[[132 129 121 123 127 131 121 136 135 127 133]
 [133 127 137 133 117 126 122 138 118 137 124]
 [121 151 123 134 127 124 138 125 128 134 138]]
->
[[121 151 123 134 127 124 138 125 128 134 138]
 [132 129 121 123 127 131 121 136 135 127 133]
 [133 127 137 133 117 126 122 138 118 137 124]]

[[130 141 125 145]
 [153 129 128 133]
 [134 125 148 128]
 [117 143 124 128]
 [114 128 122 132]]
->
[[114 128 122 132]
 [130 141 125 145]
 [153 129 128 133]
 [134 125 148 128]
 [117 143 124 128]]

[[121 136 124 132 138 128 130]
 [127 134 128 134 132 125 135]
 [121 136 124 131 137 128 130]
 [115 138 122 129 141 132 125]
 [115 136 120 127 141 133 124]
 [158 107 140 128 100 119 137]
 [148 113 138 126 107 123 131]
 [124 132 124 130 134 128 130]
 [117 137 124 130 139 130 127]
 [125 129 127 127 130 129 126]
 [150 109 138 124 104 123 130]]
->
[[150 109 138 124 104 123 130]
 [121 136 124 132 138 128 130]
 [127 134 128 134 132 125 135]
 [121 136 124 131 137 128 130]
 [115 138 122 129 141 132 125]
 [115 136 120 127 141 133 124]
 [158 107 140 128 100 119 137]
 [148 113 138 126 107 123 131]
 [124 132 124 130 134 128 130]
 [117 137 124 130 139 130 127]
 [125 129 127 127 130 129 126]]

[[131 126 122]
 [125 133 113]
 [126 135 143]
 [131 132 121]
 [139 134 124]
 [118 125 156]
 [119 120 140]
 [133 126 109]
 [134 132 110]
 [133 138 117]
 [127 119 109]
 [118 119 145]]
->
[[118 119 145]
 [131 126 122]
 [125 133 113]
 [126 135 143]
 [131 132 121]
 [139 134 124]
 [118 125 156]
 [119 120 140]
 [133 126 109]
 [134 132 110]
 [133 138 117]
 [127 119 109]]

[[123 130 128 128 128 125 130]
 [138 134 127 124 144 147 125]
 [139 134 125 123 142 147 126]
 [113 128 140 141 145 127 119]
 [147 137 113 112 135 150 135]
 [116 128 132 135 133 122 126]]
->
[[116 128 132 135 133 122 126]
 [123 130 128 128 128 125 130]
 [138 134 127 124 144 147 125]
 [139 134 125 123 142 147 126]
 [113 128 140 141 145 127 119]
 [147 137 113 112 135 150 135]]

[[113 113 138 118 127 143 137 148 139]
 [145 144 120 133 134 118 118 105 119]
 [146 145 138 116 151 113 136 115 138]
 [145 145 140 116 151 111 139 117 140]
 [123 124 147 118 134 128 148 139 147]
 [135 135 112 143 122 121 113 115 112]
 [144 143 141 113 153 114 139 118 141]
 [111 110 126 128 118 147 126 142 127]
 [133 134 146 118 142 118 146 129 145]
 [108 109 134 125 120 140 135 152 134]]
->
[[108 109 134 125 120 140 135 152 134]
 [113 113 138 118 127 143 137 148 139]
 [145 144 120 133 134 118 118 105 119]
 [146 145 138 116 151 113 136 115 138]
 [145 145 140 116 151 111 139 117 140]
 [123 124 147 118 134 128 148 139 147]
 [135 135 112 143 122 121 113 115 112]
 [144 143 141 113 153 114 139 118 141]
 [111 110 126 128 118 147 126 142 127]
 [133 134 146 118 142 118 146 129 145]]

[[126 101 142]
 [121 122 100]
 [136 154 140]
 [132 157 118]]
->
[[132 157 118]
 [126 101 142]
 [121 122 100]
 [136 154 140]]

[[120 125 128 146]
 [151 131 129 127]
 [106 125 127 127]
 [125 129 128 108]
 [147 132 129 133]
 [129 128 128 107]
 [110 122 127 123]
 [150 130 129 128]
 [108 123 127 125]]
->
[[108 123 127 125]
 [120 125 128 146]
 [151 131 129 127]
 [106 125 127 127]
 [125 129 128 108]
 [147 132 129 133]
 [129 128 128 107]
 [110 122 127 123]
 [150 130 129 128]]

[[109 152 135 119]
 [110 127 144 110]
 [108 150 134 146]
 [129 148 146 117]
 [121 147 125 115]
 [109 121 137 130]
 [118  99 142 120]]
->
[[118  99 142 120]
 [109 152 135 119]
 [110 127 144 110]
 [108 150 134 146]
 [129 148 146 117]
 [121 147 125 115]
 [109 121 137 130]]
